Each named turn below is shown by a few rows before and after it. Which turns, in which order, take the first row of each later pair to the second? The first pair is answered.
turn Kemat:
+0.83,+0.61,-0.40,-0.54,-0.45,+1.34,-0.29,+0.48,+0.48,+0.20,-0.53,+1.45,+1.29,-0.32,-0.06,+1.60,-0.80,-0.98,-0.62,+0.19,-1.24,-0.18,-1.20,+1.02,+1.12,+0.51,-0.17,+1.12,+1.45,-0.50,+2.08,+0.34,-0.44,+0.27,-1.18,+0.12,+1.27,+0.72,-0.58,-1.71,+0.04,+0.06,+0.63 => -0.20,+0.01,-0.10,-0.54,-0.10,+0.77,-0.74,+0.04,+0.65,+0.20,-0.96,+1.55,+1.91,+0.41,+0.82,+1.42,-0.83,-1.25,-0.93,+0.77,-1.16,+0.62,-1.97,+0.66,+0.05,+0.04,-0.18,+0.27,+0.62,-0.21,+1.67,+1.19,-0.29,-0.44,-1.45,-0.29,+1.04,+0.62,-0.44,-1.58,-1.25,-0.09,+0.09
+1.14,+0.06,+2.64,-1.92,+1.21,-0.29,-0.93,-0.77,+1.20,-1.99,-1.20,+0.64,+1.09,+2.10,-0.16,+0.90,+0.70,-0.70,+1.11,+0.60,-1.05,+0.76,-1.48,-0.48,-2.67,-1.05,-1.45,-0.40,-2.34,+1.74,+1.02,+0.85,+0.20,-4.49,+2.09,-0.05,+0.07,-3.05,+0.40,-0.04,-2.21,-0.78,-1.46 => +3.03,+2.61,+1.54,-1.80,-0.45,+2.04,+0.14,+0.34,-0.24,-1.98,+0.05,-0.01,-1.50,+0.10,-1.95,+1.37,+1.54,-0.33,+1.19,-0.25,-1.16,-1.36,+0.60,+0.81,+0.59,+1.29,-1.53,+2.52,+0.60,+0.84,+2.76,-1.74,-0.64,-2.46,+3.13,+1.20,+0.18,-2.06,-0.16,-0.80,+1.99,+0.29,+0.21
-1.03,-1.27,-0.73,+0.79,-0.34,+0.17,+2.24,-0.13,-0.83,+1.08,-0.75,-0.81,-0.13,-0.39,+0.37,-0.62,-0.12,+0.01,-0.71,-0.87,+1.23,+0.94,+0.70,+0.28,+0.92,+1.94,+1.17,+2.34,+0.44,-1.37,+0.36,+0.20,+0.99,+2.75,-0.39,+1.04,+0.98,+0.24,-0.54,-1.08,-0.50,-0.71,+0.66 => -1.63,-2.44,-0.12,+0.65,+0.44,-0.62,+1.74,-0.66,-0.01,+1.12,-1.34,-0.32,+1.17,+0.36,+0.56,-0.97,-0.64,-0.12,-0.18,-0.78,+0.99,+1.61,+0.18,-0.19,-0.12,+0.73,+0.93,+1.27,-0.96,-0.83,-0.18,+1.53,+1.38,+1.46,-0.65,+0.58,+0.72,-0.23,-0.07,-0.44,-2.33,-1.14,+0.00
turn bibap:
+1.01,+1.37,-0.15,-1.47,+0.94,-0.49,-1.95,+0.70,-0.25,+0.20,+1.37,+0.36,-0.24,+2.02,+1.35,+1.40,+0.26,+1.15,-0.25,+1.64,-0.19,+0.19,-1.59,+0.30,-2.26,-1.44,-0.72,-1.86,+0.26,+0.88,+0.71,+1.23,-0.89,-1.83,-0.04,-1.35,-0.04,+0.23,+0.17,+0.25,-0.56,+1.32,-0.95 => -1.61,-0.39,+0.14,-0.79,+0.34,-1.02,-1.01,+0.57,-1.62,-1.66,-0.97,+0.12,-0.63,+1.15,+0.42,-0.01,-0.73,+0.83,+0.08,+1.57,-0.06,+0.83,-0.67,-0.53,-1.83,-1.35,-0.65,-2.09,-0.06,+0.35,-2.67,-0.49,+0.13,-0.23,+1.69,-0.46,-0.85,-1.21,+0.66,+1.52,-0.77,+1.84,-1.89
+0.26,-1.20,+0.20,-0.31,+0.84,-0.50,-0.81,+0.43,+1.75,+0.67,-0.91,+0.27,+1.73,+0.40,-0.20,-1.02,+0.11,+0.35,+1.51,-0.27,-0.28,+0.64,+0.13,-0.26,+0.06,-1.46,-0.85,-0.33,+0.05,+1.15,+0.13,+0.56,-0.41,-0.66,-0.03,-0.20,-0.58,-0.65,+0.57,+0.91,-0.58,+0.08,-0.66 => +0.14,-1.31,+0.11,-0.30,+0.58,-0.66,-0.85,+0.30,+1.59,+0.62,-1.14,+0.37,+1.57,+0.30,-0.43,-1.01,-0.21,+0.38,+1.53,-0.28,-0.05,+0.66,+0.14,-0.29,+0.28,-1.38,-0.61,-0.24,+0.08,+1.26,-0.11,+0.48,-0.33,-0.56,+0.27,-0.25,-0.68,-0.68,+0.34,+1.07,-0.66,-0.09,-0.74
+1.26,+3.65,-1.85,+0.93,-4.31,+0.32,+0.82,+0.71,-1.15,-0.32,-0.38,+1.46,-2.99,-3.41,-1.07,-0.52,-0.27,+1.08,-1.10,-1.02,+2.48,-1.44,-0.39,-1.34,+0.78,+3.51,+1.03,+1.31,-0.97,-1.37,-0.70,-0.65,+0.14,+3.62,-0.80,+0.57,+0.46,+1.13,-1.47,-2.36,+1.22,+1.85,-0.33 => +2.47,+4.57,-1.86,+0.42,-3.82,+0.38,-0.15,+0.70,-0.33,+0.49,+1.10,+1.73,-2.81,-2.59,-0.20,+0.27,+0.61,+1.13,-1.63,-0.58,+2.40,-1.53,-1.19,-0.98,+0.04,+3.28,+0.71,+1.07,-0.98,-0.68,+0.97,+0.34,-0.56,+2.38,-1.84,-0.11,+0.83,+2.06,-1.80,-3.04,+1.21,+1.58,-0.07
turn vameb:
+0.73,-0.68,+2.42,+0.32,-0.51,-0.89,+0.98,-0.50,+0.66,-0.19,-0.36,+0.23,+1.88,-1.05,-0.31,+0.67,+1.44,+0.91,+2.09,-1.35,-2.17,-0.54,+0.91,+0.37,+1.27,-1.62,-0.42,+0.10,-0.45,+1.37,-0.77,-1.60,-1.56,-1.26,+0.11,+1.32,+1.10,-0.39,-0.93,-0.39,-0.54,-1.67,-0.12 => +0.52,-0.21,+2.36,-0.58,-0.48,-1.36,+0.37,-0.50,-0.42,-1.22,-0.06,+0.09,+1.09,-0.37,+0.42,+1.11,+1.63,+1.57,+1.59,-0.27,-2.29,-0.24,+0.29,+0.12,+0.14,-1.75,-0.99,-0.75,-0.01,+1.96,-1.80,-1.78,-1.81,-1.48,+0.93,+0.89,+0.90,-0.59,-0.69,-0.04,-0.35,-0.59,-0.48
-2.62,+1.56,-0.60,+0.54,-4.20,+0.92,+1.04,+0.60,-2.56,+0.27,+0.59,-2.00,-0.19,-0.68,-0.47,-0.08,-1.02,+0.20,-4.03,+2.35,+0.16,+0.83,-0.70,-0.94,-0.79,+2.22,+0.60,-1.37,+0.49,-1.46,-0.62,-0.36,+0.38,+1.14,+0.14,-1.28,-0.61,+0.15,+0.32,-0.02,+2.00,+0.08,+0.52 => -2.12,+0.58,-0.39,+1.51,-3.93,+1.64,+2.08,+0.49,-0.97,+1.66,+0.38,-1.68,+0.96,-1.44,-1.70,-0.92,-1.23,-0.53,-3.30,+0.77,+0.09,+0.17,+0.68,-0.62,+0.96,+2.16,+1.57,+0.18,-0.46,-1.91,+1.08,+0.05,+0.75,+1.50,-1.06,-0.62,-0.62,+0.24,-0.08,-0.39,+1.92,-1.62,+1.58
-2.01,-1.17,+0.49,-2.28,-0.17,-0.88,-0.17,-0.25,-0.88,+1.32,-0.96,+0.62,-0.31,-0.34,-1.63,-0.68,+1.42,-0.18,-0.27,+0.26,-1.39,-0.72,+2.34,-0.05,+1.37,-0.82,-0.39,+0.99,+1.56,-1.94,-2.14,+0.22,+1.40,+0.98,+0.29,-0.15,-1.13,-1.72,+1.35,-0.24,-0.02,-0.83,+0.18 => -2.19,-0.72,+0.56,-2.64,-0.19,-1.32,-0.60,-0.04,-1.54,+0.92,-0.91,+0.41,-0.74,-0.05,-1.06,-0.50,+1.60,+0.22,-0.78,+0.69,-1.38,-0.26,+1.87,-0.03,+0.74,-0.54,-0.65,+0.65,+1.95,-1.60,-2.69,-0.01,+1.25,+0.91,+0.47,-0.26,-1.16,-1.74,+1.58,-0.31,+0.04,-0.58,-0.19
-0.02,+0.28,-0.52,-0.79,-0.33,-1.19,+0.51,+0.81,-0.52,-0.64,-0.20,-0.28,-0.96,+0.34,+1.13,+0.59,+0.29,+1.04,-1.21,+0.05,-0.01,+1.37,-0.57,-0.84,-1.15,+0.94,-0.33,+0.23,+0.66,-0.20,-0.21,+0.24,-0.32,+0.22,-0.62,-0.32,+0.83,+0.97,+0.31,+0.07,-0.27,+0.32,-0.48 => +0.07,-0.02,-0.62,-0.10,-0.32,-0.99,+1.20,+0.65,+0.32,+0.31,-0.47,-0.21,-0.35,-0.30,+0.65,+0.34,+0.07,+0.40,-1.05,-0.75,+0.28,+1.19,-0.29,-0.69,-0.45,+1.18,+0.16,+1.00,+0.16,-0.79,+0.83,+0.36,+0.01,+0.44,-1.30,+0.00,+1.24,+1.25,+0.23,-0.47,-0.38,-0.71,+0.28
turn kuror:
-2.40,-2.33,+0.92,-0.01,+0.47,-1.32,+0.52,-0.16,+0.63,-1.98,-1.81,+0.24,+1.32,-0.16,-2.42,-1.04,-0.71,-0.06,+2.31,-0.19,-1.12,-0.97,+1.00,+0.00,-0.29,-0.60,-0.15,-0.89,-0.81,+0.18,-2.43,-0.70,+1.03,-0.08,+2.62,+1.49,-1.02,-0.61,+0.28,+1.28,-0.31,+0.52,-0.28 => -3.54,-2.79,+0.71,+0.82,+0.39,-1.62,+0.69,-0.79,+1.26,-1.44,-2.08,+0.17,+1.99,+0.27,-1.35,-0.77,-0.93,-0.44,+1.34,+0.11,-0.40,+0.07,-0.38,-0.13,-1.25,-0.41,+0.38,-1.11,-1.70,-0.16,-2.53,+0.22,+1.11,+0.01,+1.22,+0.86,-0.51,+0.10,+0.18,+0.79,-1.47,-0.43,-0.45
+0.17,-0.61,-0.98,-0.78,+1.79,+0.18,-0.88,+0.07,+2.65,+1.50,+1.04,-0.30,+1.44,+1.17,-0.21,+1.10,+0.30,+0.06,-0.47,+1.06,-0.73,-0.95,-1.40,+0.24,-0.07,-1.96,+0.17,-1.16,-0.65,+1.75,+1.32,+0.76,-0.48,-1.23,-1.81,+0.01,+0.65,-0.19,+0.70,+1.14,-0.91,-0.33,+0.94 => +0.99,-0.48,-1.04,-0.88,+1.65,+0.77,-0.75,+0.37,+2.77,+1.52,+1.10,-0.08,+1.17,+0.76,-1.05,+0.86,+0.46,+0.15,+0.01,+0.69,-1.27,-1.67,-0.69,+0.49,+0.67,-1.88,+0.06,-0.86,-0.18,+1.78,+1.82,+0.46,-0.55,-1.18,-1.35,+0.53,+0.63,-0.63,+0.56,+1.22,-0.39,-0.14,+1.27
+0.73,+0.19,+0.67,-0.38,+0.22,+0.95,-0.14,+0.72,-0.14,-0.50,-0.43,+0.07,-1.05,-0.38,-0.36,+0.84,-0.64,-0.02,+0.79,+0.92,-0.41,-1.80,+1.22,-0.75,+0.66,-0.08,+0.43,+0.63,+1.71,+0.65,+0.48,+0.70,-0.57,-0.18,+0.62,+1.03,-0.65,-0.09,+0.74,+1.16,+1.04,+1.20,-0.21 => -0.66,-0.10,+0.64,-0.41,+0.35,-0.05,-0.34,+0.25,-0.76,-0.95,-0.68,-0.28,-0.75,+0.59,+1.04,+1.14,-0.69,+0.06,-0.30,+2.07,-0.02,-0.67,-0.32,-1.32,-1.08,-0.17,+0.33,-0.41,+1.31,+0.65,-0.59,+1.15,-0.44,-0.33,+0.18,+0.20,-0.58,-0.04,+0.75,+1.16,+0.04,+1.21,-0.97
Then:
(two turns a pair)
+0.70,+1.76,+0.27,+0.76,-1.07,+0.29,+0.07,-0.45,-1.09,+0.21,+2.57,-0.46,-1.26,+0.44,+0.98,+0.80,+0.30,-1.29,-1.39,+1.39,+1.93,-0.52,-0.84,+1.60,-0.08,+1.87,+0.63,+1.55,+0.71,-1.68,+1.15,-0.40,-1.42,+0.28,-3.14,-0.17,+1.09,+1.36,+0.17,-1.30,+0.47,-0.25,-0.99 => +2.39,-0.49,+1.25,+0.71,+0.14,+0.12,-0.04,-0.33,+1.53,+1.32,+2.07,+0.72,+0.90,+0.61,-0.53,-0.85,+0.06,-1.60,+2.01,-0.38,+0.61,-1.46,+0.83,+1.20,+0.74,-0.47,+0.75,+1.41,-0.87,-0.40,+2.32,+1.15,-0.92,-1.80,-2.90,+0.62,-0.21,-0.22,+0.50,+0.42,-0.94,-1.39,-0.71
Kemat kuror
+0.44,-1.44,-2.54,-0.34,+0.26,+0.09,-1.00,+1.74,+0.21,+2.83,-0.93,-0.24,+1.65,+0.56,-0.40,-0.80,-0.88,+0.16,-0.04,-0.90,+0.67,+0.18,-1.00,-0.50,-1.41,-1.02,+0.10,-1.94,-0.50,-1.95,-0.15,+3.07,+0.49,-1.93,+0.29,-1.28,-0.95,-2.14,+1.21,+0.54,-1.98,-0.34,-1.05 => +2.68,+0.86,-3.14,-1.03,-0.07,+1.16,-1.32,+2.47,-0.37,+3.04,+0.64,-0.35,+0.23,+0.43,-0.38,+0.45,+0.20,+0.76,-0.61,-0.72,+0.39,-0.85,-0.98,+0.23,-0.61,+0.09,-0.29,-0.86,+1.37,-1.75,+1.74,+2.29,-0.35,-1.72,+0.36,-1.34,-0.51,-1.08,+0.91,-0.42,+0.26,+0.42,-0.27
Kemat bibap
-0.61,+0.02,+0.18,+0.67,-0.44,+0.97,-0.68,-0.85,+0.16,-0.67,-0.37,-0.44,-0.64,-0.73,-1.19,-1.56,+0.37,-0.17,-0.06,+0.36,+0.97,+0.24,-0.38,-0.24,+2.26,+0.30,+0.81,+1.15,+0.99,-1.06,-0.95,-1.78,+1.44,+1.03,-1.41,+0.36,+0.33,+0.10,-0.80,-1.00,+0.80,+0.77,+0.33 => +0.43,+1.08,+0.22,+0.14,+0.46,+0.71,-1.81,-0.93,+0.80,+0.10,+0.87,-0.33,-0.19,+0.25,+0.09,-0.36,+1.03,-0.11,-0.84,+0.92,+1.01,+0.79,-1.51,-0.05,+0.72,-0.01,+0.76,+0.39,+0.86,-0.36,+0.41,-0.41,+0.55,-0.22,-2.43,-0.86,+0.74,+1.02,-1.07,-1.76,+0.19,+0.56,+0.10
bibap bibap
+0.66,+2.74,-0.04,-0.64,+1.25,+0.04,-1.90,+0.00,-1.29,-0.57,+1.94,-0.31,-0.24,+1.91,+2.32,+1.75,+1.23,+1.10,-2.50,+1.59,+0.42,+1.56,-1.79,+0.59,-2.66,+1.02,-0.11,-0.56,+0.56,+0.84,+0.57,+0.55,-0.64,-0.44,-0.61,-1.64,+1.01,+0.88,-0.71,-0.74,-0.18,+0.42,+0.02 => +3.26,+3.13,-0.50,-0.44,+0.66,+1.64,-1.05,+0.92,-0.28,+0.36,+2.53,-0.02,-0.56,+0.32,-0.07,+1.03,+1.57,+0.93,-0.68,-0.29,-0.32,-0.45,+0.60,+1.22,+0.21,+1.49,+0.09,+1.65,+1.69,+0.69,+2.98,-0.42,-0.92,-0.26,-0.43,-0.42,+0.69,+0.57,-0.91,-0.81,+1.88,+0.20,+1.74
kuror kuror
-0.62,+0.03,-0.14,-0.32,+0.16,-0.73,-0.08,-0.42,-0.59,+0.73,-1.97,-0.30,+0.59,+1.23,+1.10,-0.77,-0.25,-0.77,-1.44,-0.08,-0.85,+0.25,-0.20,+0.49,-1.42,-0.15,-0.38,-0.93,-0.91,+0.51,-0.22,+0.69,-0.92,-0.18,-1.16,-0.91,-0.21,+0.63,+0.08,+0.64,-1.66,+0.34,-1.78 => +0.20,+1.70,-0.83,-0.30,-0.70,+0.23,+0.42,+0.45,-1.66,+0.75,-1.49,-0.55,-0.89,+0.39,+0.24,-0.35,+0.03,-0.51,-1.87,-0.11,-0.71,-0.68,+0.72,+1.06,-0.19,+1.59,-0.43,+0.44,+0.66,-0.07,+0.44,-0.81,-1.28,+0.99,-0.63,-0.39,+0.17,+1.31,-0.19,+0.04,+0.58,+0.92,-0.79
Kemat Kemat
+0.22,-0.98,-0.11,+1.05,+0.07,+1.11,+0.95,-0.14,+1.20,+0.71,-0.31,-0.04,+1.27,-1.08,-1.57,-0.61,-1.02,-0.64,+0.40,-2.50,+0.72,-0.23,+1.20,+0.36,+2.07,+0.72,+1.30,+2.08,-0.39,-1.12,+1.64,-0.04,+0.25,+1.22,-0.77,+1.75,-0.01,+0.33,-0.98,-0.29,-0.09,-1.48,+0.79 => +0.42,+0.45,-0.55,+0.40,-0.73,+1.45,+1.00,+0.16,-0.43,-0.22,-0.12,-0.35,-0.56,-1.52,-1.62,-0.17,-0.80,-0.06,+0.11,-1.80,+0.69,-0.67,+1.35,+0.54,+2.21,+1.30,+0.77,+2.09,+1.00,-1.11,+0.98,-1.35,+0.07,+1.83,+0.63,+2.01,+0.20,+0.31,-0.98,-0.37,+1.37,-0.22,+0.79
Kemat kuror
+2.81,+1.69,+0.76,-1.87,+1.71,+0.74,-2.95,-0.89,+0.47,+0.18,+2.26,+1.37,-0.83,+1.30,-0.05,-0.78,+0.09,-0.01,+2.15,-1.38,-2.58,-1.05,+0.52,-0.29,-0.09,-0.67,-2.20,-1.12,+1.38,+1.08,+1.35,+1.38,-0.88,-1.85,+1.66,-0.06,+1.08,-0.38,-0.33,+0.19,+0.36,+1.11,-0.28 => +2.98,+2.21,+0.46,-1.88,+1.16,+1.21,-2.73,-0.68,-0.08,+0.07,+2.36,+1.29,-1.33,+1.09,-0.13,-0.38,+0.12,-0.08,+1.59,-1.14,-2.44,-1.28,+0.51,-0.12,+0.10,+0.05,-2.21,-0.62,+2.03,+0.85,+1.40,+0.85,-0.95,-1.34,+1.74,+0.00,+1.28,+0.03,-0.51,-0.22,+1.06,+1.40,-0.02
kuror Kemat
-0.62,+1.84,-2.17,+1.37,-0.25,+0.54,+1.04,+0.75,+1.73,+1.38,+0.14,+0.49,+0.91,-1.43,-0.40,+0.41,+1.49,+0.17,-0.02,+1.42,+1.42,-0.06,+0.18,+1.56,-0.96,+0.39,+2.12,+0.88,-0.25,-1.28,-0.88,-0.51,-1.21,+0.29,-0.61,-0.87,+0.61,+1.21,-1.11,+0.32,-0.76,-0.80,-0.32 => +0.31,+1.47,-1.73,+0.51,+0.08,+0.63,+0.79,+0.97,+2.53,+1.47,-0.13,+0.90,+1.32,-1.56,-1.40,-0.22,+1.43,+0.41,+1.90,+0.70,+0.62,-1.02,+1.45,+1.25,-0.28,-0.68,+1.73,+0.63,-0.16,-0.59,-0.68,-0.40,-0.97,-0.58,+0.45,-0.42,-0.09,+0.02,-0.69,+1.39,-0.47,-0.35,-0.24
Kemat kuror
